The rows of Y fall into 5 groups, and each row is roughly a mix of its group's hidden directions.
Y, 165 rows:
-9	21	9	7	-25	0	-16	11	0	3
14	-7	-19	-11	-13	8	6	-12	6	22
0	3	8	-16	11	17	30	2	0	1
6	8	15	-5	-10	-12	-23	20	-14	-3
0	4	-19	13	16	-15	-10	-8	-3	-22
-2	-4	7	-15	-15	6	26	3	15	14
13	10	1	0	17	4	-13	-27	-12	4
29	3	5	-8	4	8	-10	11	16	-13
-3	16	-19	8	-23	-3	-2	7	17	-12
7	3	-9	6	-2	-22	17	26	3	-3
0	-6	11	6	-13	-19	-25	15	-8	7
-2	5	23	3	-12	-25	-14	-8	3	-9
-15	6	1	15	15	-18	-19	-12	-5	-13
-20	-13	-6	-5	13	-19	-13	-7	-12	13
22	-18	19	20	1	3	0	-1	-10	2
16	-5	22	-4	3	-14	19	-5	-2	17
-2	-10	-6	-18	-9	14	13	-26	7	-9
-15	-4	2	-20	-5	-4	6	0	-8	30
-9	-1	2	10	2	-8	35	-1	-6	12
-6	5	20	-19	-10	-11	24	-1	-1	8
15	13	1	21	-14	11	15	11	-7	-9
-4	-21	1	7	11	7	14	17	23	-2
-11	3	21	-10	-18	4	-19	-16	-7	-3
-5	-10	-8	-7	-11	9	2	34	5	4
-9	7	5	14	19	18	-12	5	-19	-10
15	15	31	10	6	-8	1	-5	4	-4
18	16	14	-11	14	13	-5	-8	-2	-18
-11	-11	25	3	21	13	-9	7	7	-4
18	18	-5	-7	14	-18	7	1	-9	-16
-11	-18	1	-4	-2	-4	8	11	27	17
-7	24	-7	6	-8	11	-20	-9	-4	-17
21	-6	-19	-1	5	-14	7	22	6	4
4	-3	14	-10	19	-4	-20	-9	-7	-21
-26	-10	8	1	-6	-14	-5	-3	-13	-20
14	17	13	12	9	-3	-6	22	16	2
27	5	1	10	-4	-1	-6	13	13	-20
3	-29	-12	-6	-2	-15	17	-9	2	5
10	6	-21	23	13	7	-16	-6	-5	6
-8	5	-8	-6	14	-20	0	10	-13	25
8	-13	-7	-2	-11	7	23	4	21	15
-6	16	8	-1	-25	1	-16	-5	12	-17
-1	-16	-15	-11	11	16	11	-1	23	-2
7	-21	-14	-14	0	4	26	-6	10	4
2	25	-10	0	2	20	-12	-10	13	-12
-10	6	0	16	-22	-18	14	-11	10	6
-9	-14	21	5	11	2	-15	4	-3	23
-4	-9	5	31	3	-19	-8	12	-2	-3
-3	-9	4	-5	-16	27	10	16	7	-12
13	33	-8	4	4	7	-10	6	9	9
-8	-20	5	-13	-9	-17	21	4	-7	11
4	-9	4	-8	-1	4	-28	12	-5	23
5	12	4	21	-16	9	3	26	0	6
3	-6	-3	-17	-2	4	20	-27	3	-12
15	-8	13	10	25	-8	4	0	-7	20
0	-4	31	10	6	-7	1	-4	6	-21
-3	-7	23	16	7	-20	-6	10	-15	-1
11	13	12	-10	5	-24	-5	15	-9	-14
-2	-12	9	8	-2	2	-34	-1	-6	14
-6	18	-10	-9	-25	0	7	18	10	-4
3	-8	-1	-3	-25	-4	7	15	26	-1
20	-11	-19	22	0	-7	-1	-2	16	-3
3	5	-13	11	12	8	15	-27	1	-15
10	-13	-4	-1	27	19	2	-8	14	-7
9	-8	8	-24	4	18	-17	-14	6	-2
7	-5	-23	22	19	4	-6	3	-9	9
5	11	7	21	-16	-5	2	-26	4	-4
6	-2	-7	17	23	-2	-7	-14	4	-21
-11	-3	-14	18	-9	-9	19	-12	-14	14
-6	-34	-13	-15	-3	-2	2	2	-1	-9
-12	-2	11	-14	-17	17	-8	12	18	8
14	3	-24	2	-1	20	-19	6	7	6
-2	-20	0	-20	-15	-5	22	-9	-2	6
11	13	18	15	0	-15	-9	3	-20	10
-14	1	22	17	-9	-16	-15	0	-9	-9
10	-2	25	-2	-9	-2	14	4	21	-14
1	13	1	-17	-8	-2	33	-1	-10	0
-3	-22	-13	-17	9	12	6	-15	2	17
-2	1	8	-7	-3	10	2	-35	-4	-15
7	-15	-6	-15	-20	-2	25	1	-9	-3
21	15	6	2	9	-10	0	-13	-8	-23
20	-4	-11	18	12	-20	-15	0	-6	-5
16	3	-24	4	13	24	-1	-2	2	10
-7	5	1	13	-5	28	8	14	-10	16
-10	32	18	2	-4	0	6	-6	-4	9
6	-1	4	4	-8	-13	-32	2	-15	10
-4	-5	-17	-15	-3	20	7	-7	22	-10
3	-11	11	7	-8	8	-3	-28	-17	-13
-3	7	-2	6	-11	-8	22	-12	-7	27
21	2	-4	-12	-14	16	22	6	-7	7
-7	0	-1	-11	-33	-5	0	14	0	14
6	20	3	-5	1	-14	4	-17	8	25
2	-15	-12	-14	-12	9	-9	27	4	7
-5	-8	1	3	-3	7	-14	9	32	-15
15	-3	-1	-20	-13	-16	10	-11	20	-2
-18	-14	0	-18	14	-12	-8	-14	-12	-7
-3	14	-10	-16	-21	1	18	18	5	-2
16	-9	22	9	-17	-12	-14	-5	10	2
2	-11	19	3	14	11	5	-26	-7	11
2	-19	-15	1	21	-6	2	-14	15	-14
-3	-10	9	-5	5	-16	26	-17	-11	9
-22	2	1	12	15	-12	-14	-5	-20	-7
3	12	-4	-18	-28	-4	-2	-18	-7	-4
-7	15	12	-8	10	2	22	-10	2	-23
-19	-7	-11	-7	2	13	-15	18	20	1
10	11	-6	21	8	-27	-6	-12	-4	-3
20	-10	-1	-24	17	-1	-13	-8	9	-4
7	-3	-13	27	10	8	-17	-14	-2	-5
-10	-15	13	12	-23	-6	-21	-5	2	-2
-3	-3	-7	13	1	-4	-29	23	-5	-4
-20	-19	-18	-8	-4	-8	3	21	-1	3
-11	-11	4	-3	-5	-5	32	8	13	-11
5	10	16	-7	-21	-2	10	9	21	-13
-2	11	-11	14	-2	14	-17	27	2	2
-14	-19	11	-8	15	-15	-6	-9	18	-6
5	8	-2	18	17	-6	5	-28	-8	2
6	2	14	-20	3	-5	22	-18	14	5
9	-22	-16	-5	17	6	21	-5	4	-2
-12	22	19	8	-2	-1	-17	16	-9	-5
7	23	13	9	5	27	-3	9	1	2
9	-6	-1	-15	-24	-4	20	-3	18	-3
-4	-7	-8	-16	12	4	7	-22	-7	24
-1	-21	15	-13	10	-8	21	-15	5	1
-16	2	1	-1	8	2	-34	8	1	-11
-5	6	-14	-7	-17	20	-5	-15	8	-19
-9	-1	0	6	-3	-4	-5	25	-21	21
5	9	15	5	6	-26	-10	13	-11	-14
7	23	-13	3	18	1	-8	13	6	18
-12	21	13	-15	-5	-1	4	12	-22	5
8	22	-7	17	-5	-1	1	-17	-17	-14
-1	-1	-11	2	-18	6	22	1	27	-5
6	7	-4	4	-16	14	17	-4	23	18
5	16	1	13	10	-3	-13	-19	-19	14
12	-2	-7	-16	-15	-18	7	14	15	-16
2	-1	8	-21	19	-10	-26	4	-3	3
23	-18	8	5	1	-21	6	9	-1	14
-3	-17	4	10	1	5	-7	-23	-24	-9
2	-2	-15	-10	13	25	16	-9	10	8
-2	23	-2	-4	-30	5	-7	-3	0	-12
8	10	28	4	-23	-7	-2	-7	-8	6
-27	2	12	-7	12	4	-9	-3	-18	-14
-3	-7	-12	-16	-12	17	17	8	14	14
28	16	19	12	1	1	-1	-1	-1	11
0	-13	-13	14	18	17	15	-10	14	-4
14	4	-20	-3	-8	-4	30	-1	4	-7
-1	19	19	3	-6	-11	-17	-3	-20	-8
10	-18	-11	4	18	-10	5	-25	-2	-5
-3	-11	-2	-1	-34	-6	-15	0	1	10
-8	3	1	23	-15	-9	13	-6	14	19
3	12	9	-4	-10	8	10	17	-19	22
26	-9	13	-13	2	9	3	-16	-10	-12
-19	1	30	-1	-11	-1	-15	-2	-6	-5
8	-23	2	-4	20	14	-1	7	21	-3
3	1	-17	-21	-1	20	18	-2	10	11
-12	-9	-6	4	11	-14	0	-10	-31	-7
-5	16	20	-19	-9	-8	-13	9	-15	4
13	-13	-15	-3	-4	-5	-31	-11	5	-3
-17	-10	2	-23	10	-6	-5	-6	-18	16
6	32	2	7	1	18	-4	-13	0	8
-13	11	-26	2	-3	1	-18	7	-17	7
12	8	-22	-11	11	14	6	-3	10	20
-2	3	-3	7	19	5	24	-12	9	-20
13	-11	-11	6	9	2	0	-20	17	-22
13	-23	1	1	8	5	-27	2	12	-6
-6	10	10	5	20	14	6	17	3	-22
7	-25	-13	4	25	10	-2	-7	7	1
Each list below has three rows that fit no group; the rest each fit one group, if only roughly. Name those rows in the order they come.
- Q461: -6	-22	-6	13	-2	16	10	-16	17	-9
- Q979: -5	17	4	20	-19	9	15	3	17	1
- Q789: 20	12	-21	10	10	-14	-8	-8	-14	1
- Q628: 0	-2	8	28	18	7	-6	14	-10	10
- Q368: -26	8	-5	9	-8	9	20	6	10	-11
- Q164: -3	-18	-5	-15	4	11	23	21	1	0
- Q310: 2	10	-11	9	-21	-2	-12	23	-15	7
- Q49: -3	5	-10	12	-16	-1	-7	9	26	-18
- Q499: -17	-15	13	11	5	10	-8	-10	-21	12
- Q126: 2	-19	14	-15	19	4	-21	4	-5	-2
 | Q628; Q368; Q499
- Q717: -16	2	-3	6	6	32	5	-4	8	13
- Q364: 8	12	-7	15	-5	-7	1	-18	-25	13
- Q970: -3	0	-13	30	11	5	5	-15	-13	-8
- Q809: 11	0	-16	8	-8	-1	-5	13	-19	25
- Q735: -8	24	-13	16	-19	14	3	3	7	3
- Q785: 18	-17	-7	-14	-6	-11	3	-9	17	-17
- Q583: 12	-5	-10	-11	9	-10	33	-2	-5	3
- Q41: 8	20	-3	-3	0	4	-22	11	10	-22
- Q577: -25	-23	-4	-14	0	8	-2	-1	-6	15
- Q487: 18	-7	-14	-3	-15	5	16	-3	21	-12
- Q826: 0	0	3	20	-18	-23	5	8	15	11
- Q261: 0	-19	15	10	20	-14	-3	-19	0	-1
- Q165: -1	-23	6	-11	17	-17	6	-13	-15	-1
- Q317: 20	-6	1	1	3	-17	-15	-10	2	-25
- Q643: 9	0	-1	-8	32	-13	-5	-10	-6	-13
 | Q364; Q41; Q643
- Q510: -8	23	0	-1	-15	-6	-7	24	12	-7
- Q403: 2	-14	2	-4	-10	8	-3	19	27	-14
- Q965: -15	-16	17	-18	10	-9	-6	-18	-3	-7
- Q605: 5	-5	12	-20	11	1	25	-11	-13	7
- Q339: -1	16	2	22	6	1	3	7	-29	4
- Q492: -17	-11	14	19	-21	-10	-7	7	5	-5
- Q219: 7	-2	-18	1	26	2	0	5	-23	-8
- Q391: -18	-1	0	-18	16	2	13	12	-13	17
- Q578: 8	-7	-3	0	1	-11	19	-30	-7	12
- Q756: 4	-20	24	13	8	-15	0	-3	-15	-1
- Q238: -1	-4	-8	12	-2	14	-7	23	13	22
- Q485: 2	-5	-20	-22	23	-1	-10	2	9	6
- Q963: 2	-22	1	9	-2	12	28	-7	11	1
- Q692: 11	7	-14	18	-1	-2	-7	-23	-3	20
- Q833: 13	-8	-9	20	10	15	-7	8	-12	20
 | Q965; Q485; Q963
- Q637: -3	28	0	22	-7	12	-6	-1	14	-3
- Q200: 1	32	12	1	8	20	5	1	1	-5
- Q563: 1	-6	3	11	-5	5	-4	-33	16	-10
- Q443: 3	16	4	-12	-4	-2	27	20	-8	-4
- Q496: -20	-9	0	-16	0	-17	10	-23	-3	0
- Q98: -15	12	-2	0	22	11	-13	-2	-4	-23
- Q473: -14	-11	1	-6	7	-25	-16	0	-6	-20
- Q798: -13	4	-12	8	-19	-2	-1	13	26	5
- Q864: -14	2	-31	-4	6	7	-10	16	5	5
- Q246: -22	-1	27	-11	-6	3	13	9	-6	-5
 | Q443; Q98; Q246
- Q900: 1	-1	17	-30	-12	-1	2	-2	-8	15
- Q423: -4	-26	11	9	12	-4	15	-6	-2	18
- Q623: -5	-7	18	-15	5	-4	7	1	8	-30
- Q639: -19	15	15	-16	-22	1	3	-4	-10	4
- Q220: -3	9	6	-15	16	-10	1	-24	-20	-3
- Q543: 1	7	12	-3	-28	20	5	-2	9	14
- Q9: 7	-4	-9	6	-25	-26	-7	11	-1	2
- Q326: 1	10	10	-24	-7	21	18	5	4	4
- Q908: 13	-4	15	-10	5	-5	-32	-1	-10	4
- Q590: 6	13	16	-5	2	14	-7	28	-8	10
- Q738: 6	-14	14	-5	-15	-2	-20	-15	5	-18
- Q58: 9	14	19	7	-4	1	-24	11	14	10
- Q934: -4	-7	22	-26	3	15	-8	-4	12	-6
- Q237: -16	-8	13	23	-14	5	-19	4	-8	-3
- Q621: 20	-9	-5	13	-5	22	0	15	16	-1
 | Q423; Q58; Q237
- Q133: -3	-7	4	15	20	10	0	-7	-20	20
- Q100: 24	-5	-22	10	-3	-10	-13	-13	-3	-6
- Q919: 18	-4	-13	10	21	0	-12	1	-21	-6
- Q518: 22	-13	-19	-13	6	4	9	-4	15	-10
- Q465: 16	-13	-14	-7	-7	-23	15	-9	-10	6
- Q898: -13	0	-17	3	-13	13	-4	-8	-19	20
- Q805: -21	-1	7	1	12	5	0	-10	-26	-15
- Q562: -32	-2	-19	-1	6	0	7	-11	1	6
- Q831: -8	-5	-22	25	-9	2	14	1	2	14
- Q650: 9	9	-2	7	7	-1	-33	-16	-4	-4
- Q642: -14	12	0	23	-2	-8	-26	8	2	0
- Q589: 21	-23	5	-13	2	-7	7	-20	2	2
- Q954: -21	-7	-1	14	19	-2	-12	8	1	-20
- Q73: 19	-21	3	0	-7	15	11	-16	16	-1
 | Q898; Q562; Q589
- Q815: -9	-19	-9	-7	-20	-15	9	5	18	-10
- Q240: 17	-12	4	-18	22	-1	-5	14	11	-8
- Q771: -3	-16	-15	-19	1	-16	16	8	-4	-14
- Q19: -8	-12	14	-24	17	-8	18	-1	2	2
- Q988: 12	12	-1	-20	-20	24	1	-2	3	3
- Q453: 12	5	-4	2	-9	14	-20	15	19	15
- Q640: 12	-10	-26	-3	-1	13	2	7	0	23
- Q287: 11	5	19	19	-16	0	-13	-19	-2	1
- Q680: -8	-29	-21	0	6	15	-4	-5	2	-7
- Q855: 19	6	-7	-15	-3	20	0	-21	4	12
- Q883: -12	-4	7	8	-30	-12	5	-6	7	-16
- Q175: 16	-6	11	3	-4	-7	24	2	-13	21
 | Q771; Q988; Q453
- Q915: -7	18	5	6	-12	-29	3	-15	3	-2
- Q475: 8	17	1	24	-5	15	-6	-10	-18	3
- Q447: -8	-28	-18	5	1	-4	-1	11	-15	9
- Q321: 5	12	-2	11	-10	-29	-1	11	-17	-4
- Q46: -13	2	-14	0	-4	10	-4	21	19	-19
- Q456: -4	7	-6	-22	2	16	10	16	-2	21
- Q604: -3	12	-9	3	-30	3	-11	-4	-19	-4
- Q803: -11	-5	-20	7	3	-12	-25	-13	-8	-8
- Q918: -12	-15	13	-7	-6	9	-29	-9	0	-9
- Q558: 23	5	-11	-15	7	6	5	-7	22	-12
- Q727: 14	-12	2	-10	-4	3	-15	28	14	-5
- Q552: 14	-5	-19	9	7	-3	-21	-17	-10	12
 | Q803; Q918; Q558
- Q379: 11	2	-7	-8	-13	11	15	29	9	0
- Q460: 10	-17	-12	-12	5	9	-3	1	10	28
- Q521: 9	-2	9	15	-5	-8	22	-24	7	12
- Q370: 0	19	-10	24	16	4	-2	16	4	8
- Q791: -8	-10	3	12	11	-32	-7	11	-2	6
- Q657: -20	-1	15	-17	-10	3	6	-11	15	-16
- Q352: -16	-11	17	0	-23	-4	10	12	14	-5
- Q474: 19	13	-20	4	1	-22	3	-1	-12	-11
- Q311: -21	10	6	24	10	7	-15	6	-3	-10
- Q325: -13	-24	-23	-15	0	1	-4	2	13	1
 | Q379; Q370; Q325
- Q597: 0	19	7	17	17	7	17	-17	-4	-7
- Q478: 10	3	-24	10	5	8	-10	-14	-9	20
- Q959: 5	-16	14	18	-15	-8	-3	20	-11	-5
- Q355: 1	-8	13	17	-7	-3	10	-29	2	-13
- Q50: -26	-3	-2	-14	4	-17	1	-18	-11	-2
- Q344: -4	13	17	-18	10	-8	14	22	0	-7
- Q455: 16	22	12	9	-20	5	-3	-12	-10	-4
- Q404: -3	-24	-12	-4	15	-15	-17	-8	6	-12
- Q67: -6	17	-11	3	-5	27	-15	4	15	2
- Q721: -17	4	-5	-8	0	26	21	2	8	-9
- Q38: 16	4	19	4	-9	-13	8	-24	-2	-10
- Q928: 9	-9	10	5	12	19	-15	-21	-12	-7
 | Q355; Q67; Q721
- Q921: -10	13	-2	13	-8	-19	-22	0	7	-16
- Q425: 19	23	-3	16	2	7	-12	11	-4	14
- Q306: -10	-13	-3	20	13	-6	-20	12	8	14
- Q297: -4	4	-14	-7	-15	17	-5	-12	-9	25
- Q128: 3	-11	-13	8	-8	1	6	0	35	-4
- Q832: 0	-8	13	-1	-11	0	30	13	15	-2
- Q442: 3	9	13	23	-15	5	13	-15	-1	16
- Q55: 10	-20	-8	-4	8	-2	14	15	22	-9
- Q524: -1	7	8	28	-23	8	-11	4	-2	-5
- Q250: -27	10	6	8	-12	1	24	5	0	-4
- Q865: -7	-5	24	-6	-18	13	13	12	13	2
- Q401: 1	9	-6	1	-15	3	17	-19	25	-6
- Q25: 11	-25	-26	1	7	2	3	-10	10	-3
- Q304: 16	-11	1	-8	-10	7	9	28	3	15
 | Q832; Q524; Q865
- Q662: 12	-16	-1	-15	18	8	22	-2	-11	7
- Q505: 17	7	24	21	10	-8	-5	12	-2	4
- Q289: -7	-2	-25	-24	3	11	-6	5	14	4
- Q766: 1	6	3	13	-4	-19	-3	-27	11	-15
- Q17: -1	-5	14	2	-9	-20	-18	-3	-21	-13
- Q517: -6	15	-9	18	15	-11	23	9	-6	-2
- Q214: 7	-1	-5	-18	-7	-10	14	-15	9	25
- Q744: -1	14	18	-26	-8	0	-3	-10	-6	-17
- Q536: 19	7	1	30	9	-3	-1	-16	0	2
- Q285: 16	-9	2	0	4	-16	-24	13	12	-13
- Q464: -1	-7	-7	-10	-33	13	7	-7	2	-12
- Q653: -20	-18	1	-20	-7	-8	-12	14	3	8
 | Q289; Q17; Q536
- Q39: -17	-12	6	8	-4	-27	19	4	-3	-3
- Q860: 1	0	-5	18	2	3	-21	-25	-14	8
- Q451: 4	8	2	-24	-7	26	0	16	8	1
- Q199: 1	0	9	2	30	-17	18	-1	-8	6
- Q383: 15	-11	-6	-12	6	-10	-12	-29	0	-4
- Q615: 15	-12	5	-12	5	18	21	-3	-7	16
- Q516: -19	16	7	22	5	-4	-18	6	4	-11
- Q748: 25	7	-5	5	23	-8	10	-9	-12	5
- Q78: -4	-6	9	25	-25	-8	-2	10	-10	6
- Q426: -16	0	1	5	-17	21	25	1	-7	-3
 | Q199; Q748; Q78
- Q265: 8	-2	5	22	13	-16	-16	-8	-6	18
- Q765: 14	4	9	-4	13	-8	-16	-10	21	-18
- Q856: 3	8	0	-13	-21	16	-14	19	12	-1
- Q960: -2	11	27	20	-14	7	-13	2	-1	-2
- Q955: -1	-14	23	4	4	1	4	-23	-2	-19
- Q305: -11	-6	16	-3	-2	-14	-15	21	-3	-19
- Q715: 11	-20	-17	-2	18	-2	5	-12	-13	14
- Q601: -11	0	-4	15	2	-26	-2	-4	-18	-16
- Q835: 2	-17	-16	8	5	-14	4	20	16	13
- Q159: -13	9	-2	-18	-4	13	25	17	3	-5
 | Q265; Q960; Q159
